In the data rows, 500 means zero.
Here are some points:
[390 559 382 461 497 235 460 530 679 413 462 620 724  61 225 500 501 795 501 406 494 492 599 594 637 601 520 681 549 349 337 484]
[510 378 688 612 449 872 400 548 439 287 432 763 366 898 564 282 389 408 789 526 745 387 369 452 304 159 791 119 600 592 480 211]
[430 400 549 597 461 665 559 585 365 377 527 507 448 737 594 642 485 475 641 593 677 480 546 631 271 392 681 447 423 417 440 475]
[408 540 338 554 605 501 421 432 610 556 506 373 505 316 425 465 603 619 390 636 596 469 528 434 644 578 348 408 488 536 421 537]
[516 405 490 446 313 761 281 463 239 381 327 628 348 715 701 495 432 427 572 476 619 598 405 367 418 471 747 544 363 675 495 565]
[538 543 573 519 465 559 388 568 383 395 611 712 329 784 437 497 424 533 633 425 717 608 267 492 289 317 691 220 563 397 518 300]
[445 497 531 451 468 473 416 393 486 571 258 380 681 193 439 537 493 484 443 644 225 341 672 563 648 634 316 695 485 403 424 730]
[555 635 762 526 528 630 661 521 505 272 387 576 228 752 606 688 338 348 643 680 628 433 339 491  26 278 787 239 499 434 465 396]
[466 604 319 477 582 489 517 602 645 592 490 533 762 200 432 524 605 540 436 386 371 224 497 571 496 568 379 621 494 378 537 555]
[440 529 557 686 682 278 579 444 478 434 293 582 537 289 599 470 469 326 448 512 495 408 285 457 553 536 308 468 658 549 498 644]
[563 431 583 548 442 561 428 528 403 407 579 469 336 685 309 552 367 473 545 617 352 485 570 538 214 396 641 356 580 360 465 390]
[500 383 583 550 270 495 732 489 502 357 519 245 421 550 426 643 512 592 688 333 582 696 480 554 365 343 558 361 483 592 625 512]
[571 732 542 578 302 613 489 467 552 346 551 487 440 627 578 347 432 543 586 403 613 438 289 527 421 379 388 412 525 777 455 378]
[503 607 293 206 705 273 510 587 515 653 409 265 727  15 468 582 675 476 182 545 281 476 869 533 897 774  38 940 312 540 504 631]
[491 463 476 639 353 567 571 531 644 556 714 647 508 410 406 296 456 440 581 447 590 391 344 576 509 481 408 385 413 514 716 401]
[484 356 477 550 379 558 452 510 458 542 628 465 284 832 406 675 322 537 570 606 590 756 392 674 180 387 673 512 559 365 545 475]
[542 358 588 508 518 527 478 527 168 516 414 481 483 426 757 510 385 282 555 427 742 479 457 504 374 440 522 277 336 692 278 558]
[637 310 539 613 287 538 475 525 561 626 353 407 239 601 479 589 530 661 438 512 625 618 611 616 469 489 504 417 576 478 573 480]
[422 444 433 740 578 465 589 559 449 642 548 334 493 180 422 280 472 335 486 503 620 320 647 423 638 616 312 671 444 833 588 541]
[518 383 533 576 579 568 479 404 303 729 704 691 563 551 555 284 343 537 524 501 272 331 317 561 509 542 436 412 446 606 527 500]
[699 349 497 332 349 568 511 444 451 432 345 531 522 753 492 577 410 481 649 538 593 663 309 492 351 519 461 389 540 579 544 394]
[575 555 557 468 625 281 501 507 606 610 375 192 646 285 433 439 500 325 316 455 461 415 541 547 670 750 515 553 545 409 491 505]
[484 460 509 604 511 500 383 396 595 587 498 384 456 440 650 439 430 270 656 540 352 447 392 431 550 486 313 484 427 415 499 427]
[565 553 675 440 359 493 465 526 397 469 583 489 418 733 469 343 473 543 458 588 660 648 500 489 397 500 577 193 478 699 603 586]
[610 587 696 604 442 445 437 391 214 517 339 346 497 609 825 583 548 211 421 687 372 632 594 399 546 514 434 715 434 528 485 831]
[592 378 572 508 449 785 539 417 497 507 639 530 404 808 573 439 261 425 532 577 468 708 364 417 400 409 737 321 308 626 407 508]
[570 589 567 433 510 424 369 527 422 550 447 612 557 394 496 475 528 488 439 540 448 586 376 356 512 448 637 539 383 430 346 410]
[541 453 460 481 523 542 303 311 112 584 516 345 591 317 500 478 556 403 296 541 330 437 723 358 650 653 359 715 197 401 394 641]
[689 534 468 437 530 601 548 257 373 403 473 704 351 710 570 463 362 528 578 403 508 540 544 306 337 393 624 500 465 406 643 385]
[560 459 661 545 437 541 512 595 323 410 544 527 284 795 528 429 479 564 617 467 554 537 489 610 352 308 598 334 579 610 615 504]
[370 328 493 529 394 647 531 433 634 496 436 601 409 797 468 516 373 586 573 412 463 388 235 701 327 424 817 391 603 497 820 367]
12 more points follow, each with its number after it:
[408 407 611 485 587 400 496 377 221 621 378 282 559 625 581 484 480 161 411 571 273 366 722 463 427 420 409 653 410 744 486 737] 0
[535 625 697 440 372 513 554 489 563 449 493 638 491 648 714 480 523 462 590 502 574 524 324 484 351 501 586 473 498 650 568 424] 1
[521 412 531 504 606 508 526 644 435 462 369 566 652 540 654 415 472 365 501 665 628 536 439 463 545 488 511 312 443 433 650 520] 2
[450 430 428 705 462 443 468 447 434 549 535 492 704 213 616 412 530 607 442 540 506 489 545 490 781 718 395 790 383 641 618 393] 3
[519 666 337 461 656 415 481 597 597 555 608 524 695 439 176 509 600 531 398 394 352 567 640 650 685 724 574 715 598 278 454 579] 4
[419 323 381 557 446 611 391 441 405 510 384 441 481 550 685 345 433 485 591 476 592 855 470 315 307 365 505 565 272 580 396 631] 5
[596 484 350 556 514 531 508 520 377 516 581 469 328 576 558 597 411 532 640 613 668 561 654 564 320 382 483 523 609 301 610 406] 6
[475 431 650 406 364 603 558 547 687 480 532 464 523 696 499 645 355 605 535 407 465 659 517 504 324 512 628 336 536 336 614 420] 7
[544 407 633 637 433 569 553 487 534 352 607 565 217 813 544 414 396 485 587 455 656 616 397 488 118 307 726 298 441 577 464 376] 8
[597 599 527 420 305 659 678 290 592 302 583 580 311 719 354 488 565 720 673 423 516 598 509 560 331 448 573 239 562 564 409 189] 9
[525 440 636 399 533 291 375 536 512 531 413 458 531 617 594 578 538 320 350 501 445 677 637 558 472 490 683 408 473 395 245 518] 10
[505 385 403 428 329 559 456 504 570 519 450 704 566 536 384 698 510 365 472 511 539 492 498 387 442 389 587 453 500 574 359 278] 11
Which three of these numbered points are nearest to each point below, looking only along the 5 directions in which the first points spread most? Their numbers follow each, nearest first.
[457 472 498 728 317 829 515 431 439 223 366 678 344 976 508 405 271 508 882 448 690 749 245 494 218 284 906 121 700 579 572 200] > 8 9 1
[528 425 422 510 500 535 534 568 631 350 483 777 665 625 451 445 456 557 481 513 580 560 681 492 509 482 831 376 662 519 545 405] > 11 7 6
[499 540 432 649 594 625 566 550 535 472 460 610 466 419 567 435 671 360 599 530 564 428 374 613 530 380 386 549 361 542 431 508] > 2 1 11
[505 565 535 471 479 435 349 594 547 503 423 584 489 374 426 392 432 408 364 416 460 681 346 587 537 464 720 607 478 484 416 652] > 11 2 10
[591 506 581 478 493 628 500 501 361 508 499 382 419 600 578 397 522 500 539 612 544 607 514 339 350 442 507 334 464 566 346 337] > 5 1 2
[450 358 489 524 309 522 638 389 517 369 629 694 457 683 343 509 408 517 712 533 607 543 345 438 273 428 756 249 436 350 668 432] > 9 7 8
[475 333 664 558 580 527 378 637 328 450 583 523 637 657 458 672 446 393 571 543 344 372 430 361 227 489 735 408 405 452 413 543] > 11 1 2
[409 475 407 540 707 315 613 640 792 502 541 554 561 201 301 417 600 773 351 497 282 494 484 477 624 649 693 612 397 420 395 481] > 4 3 11
[548 406 645 446 372 568 297 372 380 394 290 560 576 747 544 642 456 408 670 580 408 612 418 427 380 495 381 382 458 547 360 542] > 5 10 2
[550 507 444 343 319 528 462 598 615 590 771 580 564 565 357 737 604 666 523 430 570 427 361 564 467 422 591 348 743 407 513 343] > 7 9 11
[306 569 561 384 391 356 612 517 540 425 164 431 549 390 557 512 613 565 441 438 496 446 470 428 647 496 379 350 641 631 482 568] > 2 10 11
[366 367 547 394 748 531 347 252 319 795 405 175 636 217 710 599 510  48 460 528 318 537 597 311 547 503   0 776 441 504 522 830] > 0 3 10
[623 549 411 268 408 388 621 483 837 498 570 362 633 456 260 497 554 607 535 451 517 358 499 522 799 517 335 659 727 258 591 391] > 4 3 11
[526 341 599 521 631 246 425 326 419 580 487 334 644 320 448 688 311 581 366 259 201 446 453 656 440 691 477 761 530 322 543 560] > 4 10 3
[562 546 413 398 548 343 545 588 332 635 340 397 463 489 557 591 617 295 459 703 358 405 494 398 588 477 327 630 369 611 437 638] > 0 10 2
[611 488 457 463 393 742 504 476 509 584 493 487 253 508 631 508 311 435 665 471 646 469 454 480 205 358 519 295 600 416 655 443] > 1 8 9
[549 470 461 558 408 502 518 475 450 604 445 535 228 770 469 748 616 609 503 467 500 414 576 530 535 340 640 352 763 414 568 372] > 7 6 9
[503 588 605 437 550 537 550 408 332 646 374 399 411 476 555 699 463 404 497 691 366 573 681 373 571 433 399 591 521 413 511 543] > 10 0 5
[505 486 579 662 526 620 468 486 527 520 381 602 515 765 506 584 343 388 673 493 431 613 508 630 485 313 532 509 454 410 419 298] > 11 1 6
[497 526 686 450 564 544 473 539 478 430 552 465 379 634 383 593 657 467 511 469 575 491 599 628 510 347 645 383 430 509 552 356] > 6 11 7
